(in the rows, 128 means zero)
Rotation paths and how fast each direction turns (degrees a step):
Each turn is a multiple of 5 degrees from 10 to 175, or 0.
Each row of a path follows its step; steps can be skipped.

step 0: [118 131 127 132 133 118 119 140 123 132 139 133 120 125 128 138 128 121
 118 126 126 135 126 119 121 122 128 128 124 133 131 136 129 139 129 128
 132 120 137 124 121 131 128 120 134]
step 3: [134 141 139 124 125 127 135 121 128 142 135 125 117 129 127 125 137 121
 124 125 128 142 139 118 127 129 124 130 116 127 132 124 130 124 130 127
 122 119 126 132 132 125 124 131 133]
step 4: [128 127 118 130 126 123 127 133 124 127 132 112 123 119 125 125 134 130
 127 116 129 132 135 133 132 123 136 126 134 147 129 126 133 117 121 130
 123 130 132 118 123 132 123 127 123]
step 5: [130 118 131 120 138 125 119 120 133 122 129 127 129 123 136 135 125 123
 139 124 126 124 122 137 130 135 131 124 129 124 123 139 121 134 116 128
 132 121 124 120 129 138 125 117 129]
step 8: [145 128 134 131 126 123 132 117 127 138 131 124 128 118 128 125 125 134
 117 128 126 122 124 127 128 136 131 127 144 127 127 141 131 126 123 131
 130 130 129 128 122 123 119 123 135]
step 14: [133 139 128 134 123 131 125 124 133 135 141 118 123 128 130 116 122 127
 128 134 133 123 127 131 132 137 125 117 126 124 127 128 140 119 122 126
 139 136 125 132 130 120 118 134 129]
step 15: [127 131 114 119 119 124 125 132 132 124 128 123 127 131 131 138 124 122
 123 126 129 126 135 126 142 139 132 135 136 124 126 131 120 128 121 129
 112 132 130 124 129 125 124 140 125]
step 16: [119 123 137 124 137 131 126 132 117 124 116 131 123 126 138 136 124 128
 131 131 120 122 140 123 130 126 130 130 128 123 127 132 137 134 128 124
 124 127 145 126 126 135 122 118 126]
step 20: [119 130 125 138 129 122 122 139 131 132 130 113 123 120 120 120 122 129
 133 131 129 126 143 131 134 126 122 119 125 122 119 127 126 126 132 124
 127 141 129 134 126 130 123 121 126]
step 22: [124 139 138 125 127 137 131 122 121 120 121 141 126 136 127 130 125 126
 135 129 125 116 121 118 140 124 124 136 119 121 133 123 134 135 122 125
 124 123 131 128 132 128 125 131 127]
Speeds:
[129 129 133 131 128 128 125 129 130 130 126 129 130 126 126 127 127 126
 129 126 130 123 128 130 129 131 127 130 127 130 127 129 131 131 126 128
 129 127 127 129 129 129 127 126 131]
125
[124 126 132 130 128 129 129 130 130 128 130 128 127 128 127 128 129 128
 126 128 130 130 132 128 125 125 124 126 126 130 128 128 130 128 129 130
 129 129 133 129 128 128 126 129 125]
110
[127 127 124 131 129 130 130 131 127 132 130 127 128 125 130 129 124 129
 130 129 128 128 128 127 128 128 129 129 126 132 128 126 130 124 128 129
 130 126 125 130 127 126 128 125 128]
110
[126 126 131 128 131 128 129 126 127 130 128 129 126 126 129 128 127 131
 128 130 126 128 127 126 128 127 127 127 128 125 131 130 127 129 122 125
 132 124 128 129 125 127 126 130 130]
130
[130 127 131 128 126 129 134 127 128 130 129 127 128 129 129 126 133 129
 125 126 128 125 126 126 129 129 126 130 128 128 128 127 127 124 128 128
 130 130 128 130 125 129 131 127 128]
70

step 5: [127 117 126 121 131 126 108 129 132 127 125 125 138 133 130 136 137 117
 131 122 125 117 122 142 131 131 136 136 118 133 128 138 132 132 133 133
 125 123 131 121 131 126 120 127 135]
step 6: [121 129 135 127 120 129 132 140 127 123 128 140 124 130 126 131 129 121
 135 122 130 131 138 117 132 118 119 123 127 130 127 131 129 122 122 129
 114 131 138 124 146 120 119 124 119]
step 7: [139 126 114 129 132 125 118 132 124 121 141 127 128 138 127 131 136 117
 121 133 128 131 130 138 126 117 128 131 126 133 119 133 126 147 126 136
 130 123 132 134 130 131 137 138 121]
step 11: [123 122 132 133 137 129 121 125 131 112 118 134 124 137 124 129 115 122
 136 135 122 120 143 131 125 134 121 131 120 126 118 132 127 116 124 133
 117 136 122 129 129 129 126 126 128]
step 15: [135 134 125 134 131 116 134 126 128 128 119 120 129 121 120 120 132 130
 120 125 126 143 124 128 126 138 133 133 128 145 114 132 133 119 121 118
 135 124 122 127 137 125 122 129 128]
step 16: [135 118 127 126 120 138 121 123 120 120 123 133 121 122 139 127 129 121
 127 128 126 123 140 125 124 144 142 131 122 127 131 131 122 127 134 118
 125 140 123 124 125 129 136 119 120]
step 17: [134 125 133 125 141 119 127 125 122 139 128 125 143 127 116 125 128 127
 137 128 126 134 137 121 130 130 139 126 137 130 124 130 135 125 126 136
 117 130 121 121 143 140 125 127 132]
step 18: [145 122 137 122 123 130 134 130 130 126 117 142 116 130 131 131 130 127
 126 135 132 134 125 119 128 128 141 119 119 136 125 129 121 127 134 126
 134 125 133 143 135 130 134 132 122]
step 22: [129 132 131 133 137 137 133 119 125 126 137 122 132 130 127 133 132 118
 132 130 123 122 120 119 121 123 128 129 136 117 121 141 121 126 128 116
 124 140 131 125 145 138 131 121 127]
step 24: [123 122 142 132 128 131 140 124 122 127 139 134 128 122 127 136 131 120
 121 126 111 129 120 122 130 116 137 120 128 124 133 139 120 126 127 127
 134 129 128 123 122 124 118 138 128]
Speeds:
[126 126 127 129 126 127 125 130 130 125 126 126 130 128 129 126 125 127
 126 125 127 128 128 127 128 129 127 129 127 130 127 132 130 126 129 127
 128 130 127 123 129 125 129 123 127]
70
[128 129 126 129 125 127 130 123 129 128 128 129 128 126 126 127 122 130
 128 130 124 126 127 129 128 127 128 129 127 126 126 127 131 128 125 128
 128 128 124 128 125 125 128 128 126]
25
[127 131 129 128 125 130 128 127 130 124 125 126 124 128 125 130 127 126
 130 126 130 130 128 126 127 129 126 126 128 128 127 127 129 128 131 130
 128 131 127 133 128 129 127 127 126]
155

step 6: [121 129 126 128 133 127 128 129 142 131 117 122 127 123 130 123 123 142
 135 127 135 122 125 137 136 138 121 139 136 122 133 140 139 126 123 131
 133 122 124 126 122 132 123 134 130]
step 8: [112 127 121 127 134 137 126 127 119 126 124 119 123 141 122 131 125 130
 132 126 127 117 128 133 136 127 123 122 127 142 127 130 122 127 121 134
 129 139 120 116 130 128 124 134 123]
step 12: [128 132 131 130 127 126 129 132 123 130 115 124 123 124 127 127 121 127
 124 123 122 134 132 128 125 132 122 144 128 129 132 137 129 120 124 137
 135 111 127 127 127 142 117 138 134]
step 15: [124 130 137 135 118 123 127 143 120 132 144 122 127 130 133 121 121 124
 124 135 134 130 122 131 131 128 134 128 129 124 127 137 132 130 125 134
 124 131 124 129 122 147 123 133 127]
step 17: [122 126 128 131 124 123 123 131 128 132 125 120 127 128 123 122 140 129
 135 122 125 126 128 121 135 141 119 134 124 123 136 137 135 131 136 131
 125 128 118 134 135 128 123 148 136]
step 18: [128 130 134 129 130 136 129 132 135 139 135 126 116 124 121 134 126 135
 126 129 124 119 135 124 122 118 134 136 129 126 141 132 128 123 129 137
 122 114 126 122 126 140 128 138 134]
step 19: [121 128 134 121 137 132 124 130 135 143 134 119 132 121 120 128 129 134
 132 123 128 119 118 137 132 130 120 121 130 141 124 132 128 124 129 140
 137 131 127 124 141 129 129 125 126]
step 21: [117 132 128 127 131 131 127 135 122 140 137 134 128 137 129 126 112 116
 129 140 128 128 135 134 126 131 134 126 118 141 135 137 131 128 129 137
 119 131 125 131 129 133 127 128 131]
step 23: [124 123 137 129 132 125 115 134 123 134 124 131 116 129 127 128 132 131
 136 124 125 133 131 120 119 139 130 142 124 125 127 137 128 130 138 138
 127 125 137 122 127 127 134 137 141]
step 25: [130 136 135 135 130 122 133 132 126 131 119 131 117 120 120 120 128 132
 131 127 129 134 123 132 134 134 125 126 129 141 133 132 127 126 127 133
 145 128 129 119 146 132 131 120 127]
Speeds:
[129 129 128 127 129 125 127 124 131 130 128 124 126 129 127 131 127 128
 128 127 132 131 130 128 126 128 127 126 127 130 130 124 129 128 128 128
 132 129 129 126 127 132 127 129 126]
60
[129 124 129 128 126 126 130 126 127 129 130 131 127 126 131 127 129 128
 128 126 127 129 126 126 129 123 126 127 127 128 128 129 126 125 128 126
 130 129 128 132 129 132 126 131 126]
25
[126 126 131 130 128 125 127 127 128 128 125 126 129 129 129 128 126 126
 129 129 126 129 129 125 128 128 129 125 129 124 130 126 130 129 133 130
 126 129 129 132 125 127 129 129 130]
60
[127 127 128 129 126 127 126 130 126 130 126 128 128 124 132 130 128 128
 125 128 125 127 132 130 129 129 128 126 127 129 122 126 129 132 126 130
 131 128 129 128 128 129 127 129 126]
85
[130 128 130 127 125 125 125 128 125 126 130 128 124 132 128 129 131 126
 124 129 129 128 130 127 127 128 128 128 130 125 129 131 128 127 127 128
 130 124 129 128 129 131 132 128 130]
135
[127 132 128 129 130 127 127 129 128 126 127 130 126 130 127 128 127 133
 127 123 127 128 126 127 128 130 125 126 131 127 128 128 128 129 128 129
 129 130 125 132 130 125 129 129 123]
130

step 0: [119 128 124 136 133 132 130 143 126 131 135 126 142 129 118 126 134 126
 132 129 130 126 132 116 121 122 137 132 131 136 126 133 130 122 132 121
 119 126 130 132 133 123 123 122 128]
step 1: [123 127 122 119 135 142 138 126 132 127 144 133 126 134 126 123 130 119
 122 131 124 126 126 121 125 120 130 142 119 132 131 128 131 123 126 124
 125 128 134 137 127 124 130 131 127]
step 2: [119 135 115 128 134 138 130 134 125 134 125 125 139 138 132 129 129 132
 125 134 125 128 136 122 129 129 130 128 117 131 132 126 127 135 132 133
 134 132 135 143 132 121 131 131 122]
step 6: [118 121 122 124 125 130 133 132 130 148 131 132 135 131 129 125 136 125
 125 125 131 117 129 125 124 126 136 132 123 126 135 121 135 133 131 134
 133 119 120 132 134 125 133 126 133]
step 10: [121 132 121 125 145 142 129 133 123 139 127 135 130 132 128 127 128 128
 130 135 129 125 135 119 127 127 134 131 119 136 139 121 124 129 130 130
 134 136 132 136 127 126 126 123 126]
step 13: [122 128 123 127 128 139 135 134 129 132 135 126 129 132 127 124 131 130
 117 130 143 131 133 121 119 129 133 130 126 129 128 136 122 125 136 140
 125 128 136 137 135 122 126 133 117]
step 15: [120 134 123 120 128 128 133 129 128 138 131 130 124 134 126 135 134 117
 114 135 124 123 129 122 130 121 137 120 131 132 126 129 140 132 129 133
 138 124 135 134 130 126 133 129 119]
step 17: [118 114 134 128 124 134 127 137 127 137 137 132 125 130 129 130 132 119
 125 134 134 126 125 122 121 115 140 138 123 130 135 128 129 130 122 129
 125 130 131 127 135 125 133 137 128]
step 21: [121 127 127 122 139 138 132 130 125 127 132 124 131 135 123 130 133 133
 121 133 133 128 136 119 122 127 137 127 119 128 133 132 126 126 134 132
 120 136 135 134 126 119 128 142 119]
step 23: [122 133 118 119 133 135 134 138 134 135 131 126 126 130 127 126 136 123
 120 138 126 126 132 124 136 111 134 125 137 133 135 132 133 127 131 129
 139 123 130 131 126 126 126 128 120]
Speeds:
[131 126 128 127 126 129 129 127 129 126 132 132 123 128 127 127 124 123
 129 130 128 125 127 129 128 130 127 126 125 127 126 129 126 128 129 129
 127 127 129 130 127 128 127 126 128]
175
[129 130 130 128 128 130 126 132 128 129 125 130 129 128 128 126 127 130
 125 130 131 125 129 129 124 128 125 129 130 128 129 131 129 128 128 130
 130 125 127 129 127 127 125 124 132]
110
[128 128 129 130 126 129 129 127 131 128 128 127 129 129 129 125 128 131
 127 127 131 126 127 129 129 127 126 131 125 125 132 126 125 127 124 128
 127 126 132 129 129 129 128 132 126]
95
[125 129 125 130 125 126 129 127 130 129 128 127 124 129 131 127 128 128
 129 128 125 129 128 129 126 127 128 129 130 126 125 132 128 129 127 134
 132 127 128 127 129 126 131 128 126]
35
[130 130 128 128 122 129 130 126 130 128 128 128 131 130 126 126 128 128
 129 131 130 129 128 126 124 128 131 127 130 129 127 129 128 124 126 126
 128 132 128 127 125 128 128 130 130]
90

step 0: [130 128 137 138 125 132 129 121 123 119 129 134 120 124 122 144 125 126
 125 125 116 143 135 116 127 123 132 119 133 140 134 134 130 127 127 129
 128 127 132 133 123 134 119 127 119]
step 8: [140 127 136 138 131 123 125 130 118 122 122 123 129 125 119 134 136 137
 120 136 130 137 126 126 126 126 122 123 120 127 124 120 129 135 128 131
 115 120 116 127 124 133 124 121 115]
step 9: [127 136 127 117 130 117 131 121 122 118 124 132 130 128 133 142 146 124
 130 128 125 116 118 129 136 137 124 131 125 124 124 135 124 122 130 124
 126 129 126 135 123 138 128 133 121]
step 10: [124 126 125 131 121 127 130 133 129 124 127 120 129 126 136 131 129 132
 134 126 138 128 135 124 132 128 117 133 124 140 130 136 137 123 132 146
 123 136 129 140 128 122 126 145 119]
step 12: [140 130 125 143 114 129 134 127 125 132 126 130 127 128 131 123 104 131
 130 131 127 131 125 132 129 145 126 126 123 121 125 133 123 133 119 128
 122 131 135 131 125 131 125 125 133]
step 13: [133 120 129 119 129 123 142 127 128 132 124 129 124 127 124 129 128 133
 125 139 123 128 124 131 108 131 136 124 137 116 134 123 115 128 124 133
 127 132 116 138 126 128 122 131 130]
step 17: [126 130 119 125 126 132 131 113 136 129 112 125 135 136 126 132 129 121
 118 135 136 126 130 129 132 140 131 125 120 128 142 137 118 123 129 119
 120 118 129 124 124 129 129 132 126]
step 18: [127 127 118 139 111 125 131 128 117 139 124 131 126 124 132 116 132 136
 129 128 133 136 129 128 123 134 122 126 129 121 138 128 133 117 129 129
 122 128 130 140 130 141 132 130 123]
step 19: [125 116 131 121 121 125 136 127 127 126 123 129 125 115 128 127 135 126
 142 133 132 120 122 121 109 122 137 126 121 124 129 136 134 136 121 121
 126 123 127 134 125 123 132 128 125]
step 22: [131 130 125 138 131 133 113 124 140 116 138 129 126 123 131 128 121 123
 122 135 126 129 128 141 119 128 132 133 130 126 134 130 120 112 124 135
 129 128 133 124 124 138 139 133 123]
Speeds:
[129 126 126 130 130 129 130 129 129 125 130 129 129 127 125 128 124 129
 125 128 128 125 127 132 127 126 130 130 131 125 128 126 130 129 129 128
 131 130 129 127 124 128 125 127 128]
45
[127 132 128 131 128 127 127 126 128 129 130 129 130 125 126 130 126 131
 129 131 127 129 127 127 126 126 129 126 125 130 124 129 131 130 125 127
 131 126 129 129 128 129 130 125 129]
95
[126 126 129 132 131 127 128 127 127 131 128 129 128 126 125 127 131 126
 130 129 129 131 130 130 127 130 130 125 130 129 128 126 130 130 128 130
 129 132 125 129 130 126 127 130 124]
135
[125 131 127 129 127 128 128 125 131 130 129 127 128 126 130 124 130 131
 128 129 129 126 131 129 130 130 128 129 127 126 131 132 130 129 130 128
 127 126 130 128 128 126 124 129 129]
55
[126 128 130 126 129 126 126 129 128 128 126 128 132 131 127 129 124 129
 130 131 129 125 128 127 128 127 130 126 129 130 132 126 128 126 130 132
 127 125 127 129 130 125 128 126 126]
115

step 2: [141 133 130 125 127 133 130 122 128 128 121 131 125 137 133 132 120 142
 135 131 124 121 128 124 134 133 127 130 114 123 116 123 138 132 136 122
 117 128 118 116 124 131 124 119 143]
step 3: [130 118 133 126 133 128 128 134 126 145 127 127 129 142 128 129 126 130
 143 140 135 120 123 121 128 134 122 141 126 128 120 115 132 140 140 129
 126 123 124 132 127 122 132 131 119]
step 6: [133 130 131 124 137 131 129 111 138 127 133 138 128 137 122 125 120 127
 135 125 141 126 141 121 132 121 139 124 139 133 119 130 123 126 128 133
 117 135 118 127 134 138 124 127 127]
step 8: [135 126 140 123 128 130 139 132 136 129 126 122 124 135 135 142 123 114
 136 127 115 121 130 134 134 131 141 135 126 128 126 113 121 119 129 125
 124 132 126 127 133 120 124 138 124]
step 9: [130 129 125 131 129 127 124 113 139 121 128 130 121 123 131 137 128 132
 135 128 124 128 112 137 132 138 133 138 117 138 121 134 125 133 136 119
 120 123 126 130 140 115 122 136 121]
step 10: [126 122 123 122 121 125 121 125 141 123 131 124 132 124 130 124 139 129
 136 123 136 122 116 132 128 125 129 133 146 120 118 121 124 129 131 133
 122 130 115 133 138 113 134 122 124]
step 13: [131 114 127 123 121 141 136 113 133 134 131 123 131 143 124 131 128 121
 121 128 125 117 122 122 132 126 135 121 113 131 127 125 128 133 133 129
 115 120 129 124 125 126 122 119 125]
step 21: [138 135 135 131 136 119 122 128 128 126 127 134 125 136 128 127 133 124
 128 131 135 116 120 135 124 130 119 130 133 125 107 110 119 140 122 120
 128 136 120 135 127 126 125 126 128]
step 23: [140 125 121 128 128 133 138 120 142 132 121 132 132 125 126 121 125 139
 142 134 128 121 131 132 130 111 135 116 124 129 122 118 130 120 140 118
 127 132 122 130 128 132 130 127 121]
step 24: [127 119 140 127 134 135 124 123 142 136 120 117 123 125 127 129 121 116
 131 133 134 119 127 122 132 119 144 141 130 139 125 125 136 126 130 127
 123 132 127 127 124 132 127 128 113]
Speeds:
[127 128 126 130 132 128 127 127 131 125 127 127 130 128 130 130 130 130
 128 127 128 128 128 130 127 130 128 125 132 129 127 128 124 132 130 130
 130 126 127 132 127 131 130 129 130]
65
[129 126 125 131 124 128 126 128 131 126 125 125 128 128 130 129 129 125
 126 127 129 128 127 129 126 127 130 126 127 131 132 127 131 128 128 126
 128 129 128 129 131 126 129 124 128]
25
[127 128 129 130 132 130 128 128 131 130 130 127 128 126 124 126 128 125
 125 125 127 130 130 124 131 128 129 127 127 129 128 127 128 124 129 127
 125 126 128 128 126 132 130 125 129]
60
[130 128 127 128 126 126 126 130 130 124 129 127 130 126 128 130 129 128
 130 128 125 130 129 128 132 130 128 132 130 130 131 130 126 125 127 128
 124 128 126 127 127 126 128 131 129]
40
[127 126 129 126 130 130 126 131 128 130 127 125 124 130 130 130 128 127
 133 129 129 130 128 128 130 128 126 129 127 128 130 128 127 130 127 127
 131 133 127 126 126 132 132 127 127]
85

step 2: [114 125 123 138 123 133 133 132 133 136 126 136 126 122 132 130 121 120
 133 131 130 125 122 124 131 121 118 119 137 116 132 130 120 134 121 144
 118 135 131 124 133 134 134 125 131]
step 6: [117 130 118 135 120 116 126 136 126 124 133 134 117 116 125 129 126 118
 136 121 126 141 134 122 133 133 117 126 132 125 133 133 122 126 123 133
 123 132 142 121 130 126 129 132 125]
step 8: [135 121 134 131 128 128 131 137 124 127 114 127 131 133 128 143 128 128
 131 128 129 137 120 121 140 124 130 125 137 125 134 120 121 116 120 142
 130 129 122 118 127 135 125 118 128]
step 10: [137 131 121 132 131 125 139 136 144 131 132 136 121 125 123 119 125 119
 132 123 124 138 126 126 123 122 117 115 126 126 132 129 118 130 131 130
 121 133 136 122 130 141 122 128 120]
step 11: [139 132 131 133 122 116 127 127 123 130 126 120 133 130 138 126 132 127
 127 119 129 123 133 126 125 132 121 130 129 122 124 121 126 124 130 144
 117 143 134 113 126 134 137 123 136]
step 12: [124 123 132 131 131 123 133 132 120 120 123 134 127 126 132 139 126 127
 119 120 121 134 133 124 144 119 124 124 120 139 133 125 129 112 128 137
 126 131 135 124 116 127 117 131 131]
step 13: [120 134 125 140 132 131 134 121 125 138 128 131 122 121 125 132 131 126
 132 128 134 129 137 117 128 120 124 121 131 111 141 119 125 126 118 119
 126 122 136 117 122 131 127 124 127]
step 21: [110 121 124 141 123 136 142 128 136 129 135 141 124 123 130 132 127 119
 125 129 126 131 127 123 129 129 121 122 131 126 137 124 129 125 125 138
 122 134 134 122 136 123 124 122 119]
step 22: [138 134 129 144 134 114 130 130 137 125 126 122 129 120 129 121 124 124
 129 121 133 140 126 121 130 123 122 132 122 115 129 135 124 127 125 131
 129 135 132 115 138 135 134 129 124]
step 23: [141 120 132 129 121 121 129 139 120 134 121 132 126 134 130 137 124 118
 126 124 131 129 134 134 139 116 125 128 123 122 124 121 121 127 132 141
 115 140 126 127 122 128 128 119 131]
Speeds:
[132 128 127 122 130 126 126 128 128 129 129 127 127 127 130 132 126 127
 125 129 127 128 129 131 129 130 124 128 130 126 126 132 127 128 129 129
 126 131 127 128 126 129 130 128 131]
90
[128 127 127 130 132 128 130 128 127 131 127 129 129 130 127 128 130 128
 127 127 127 130 133 124 126 130 127 129 128 129 128 127 128 128 128 129
 129 131 126 133 128 133 127 130 132]
25
[128 126 126 128 123 129 127 125 129 129 125 131 129 127 127 128 126 128
 126 124 126 128 128 127 129 126 126 132 129 127 129 130 127 127 129 126
 130 131 130 126 127 131 127 124 128]
0
[130 129 129 134 128 131 129 125 126 125 129 127 125 132 130 129 129 129
 127 130 129 126 131 128 126 130 125 130 126 128 128 130 127 129 128 126
 125 126 127 128 127 128 129 125 127]
175
